In the rows, zero is written as 128.
One turn moves every row onto another: examples first, then more rows asked:
zeli: [121 129 125 116 149 153 123 135 142  98 123 119 125 157 147 116 103 134
 107  94 107 135 103 116 109 146 142  97 124 130 166 158]
feveb: [150 146 145 106 150 134 159 100 124 104 157  94 115 152 141 131 118 115
 136  99 143 113 129 160 136 101 112 131 119  88 124  82]
zazag: [114 127 148 115 126 125 138 106 120 148 156  93 107 160 130 149 116 138
 128  90 137 107 142 167 130 112 140 115 125  92 146  77]
Nak: [157 135 136 164 127 157 143 143 160 109 120 118 111 128 136 136 145 126
 109 110 129 141 117 117 111 139 126  86 115 144 131 129]
Gop: [119 138  99 108 120 158 103 121 125 149  96 113  82 127 101 154 149 125
 119 113 117 113 111 128 141 120 127 148 112 101 141 133]
Vunu: [121  94 123 117 121 154 129  87 125 125 156 119 142 101 131 173  90 146
 127 113 112 142 105 121 138 113 132 127 157  93 133 116]
Pafin: [133 109 139 158 154 143 150 104 122 145 143 131 113 154 148 118 160 114
 166 130 148 129 140 140 126 143 137 132  97 134 130 122]
Bek: [110 152  79 111 108 135 100 129 115 118 136 109 107 148 132 153 136 121
 100 129 105 127 145 129 153 127 121 147 123 105 126 138]
fav: [ 93 111 118 153 138 144 145 106 145 115 113 163 128 140 148 126 116 114
 154 120 131 131 139  92 120 151 118 120 136 140 130 127]
zere: [156 113 127 135 157 160 132 126 123 131 149  90 142 165 148 126 146 127
 100 114  98 133 111 135 127 137 116 106  90 151 157 131]
vib: [140 121 126  98 164 154 133  88 126 117 160 114 140 109 118 142  81 128
 132 108 135 125  95 110 125  97  95 129 145  96 138 112]
mezep: [140 126 145 128 149 133 152 115 106  99 117 125 132  98 149 145  97  86
 112  98 161 110 147 125 132 119  86 131 129 102 143 118]
kof: [127  94 134 158 131 130 149 123 100 119 119 139 121 106 129 149 113 124
  99  91 139  96 160 150 140 125  99 148 139 104 146 129]
nor: [102 112 140 130 156 144 113  84 131 123 155 133 137 173 156 117 115 152
 155 141 124 124 114 108 129 120 138 134 116 139 158 128]
Sotub: [106 140 116 108 134 119  96 134 120 147 112 111 113 109 138 168 145 130
  94 153 112 120 124 132 133 110 130 138 102 114 137 123]

Gop moves to Sotub
zazag moves to Vunu
vib moves to mezep
Now find these:
zere moves to zeli
fav moves to Pafin

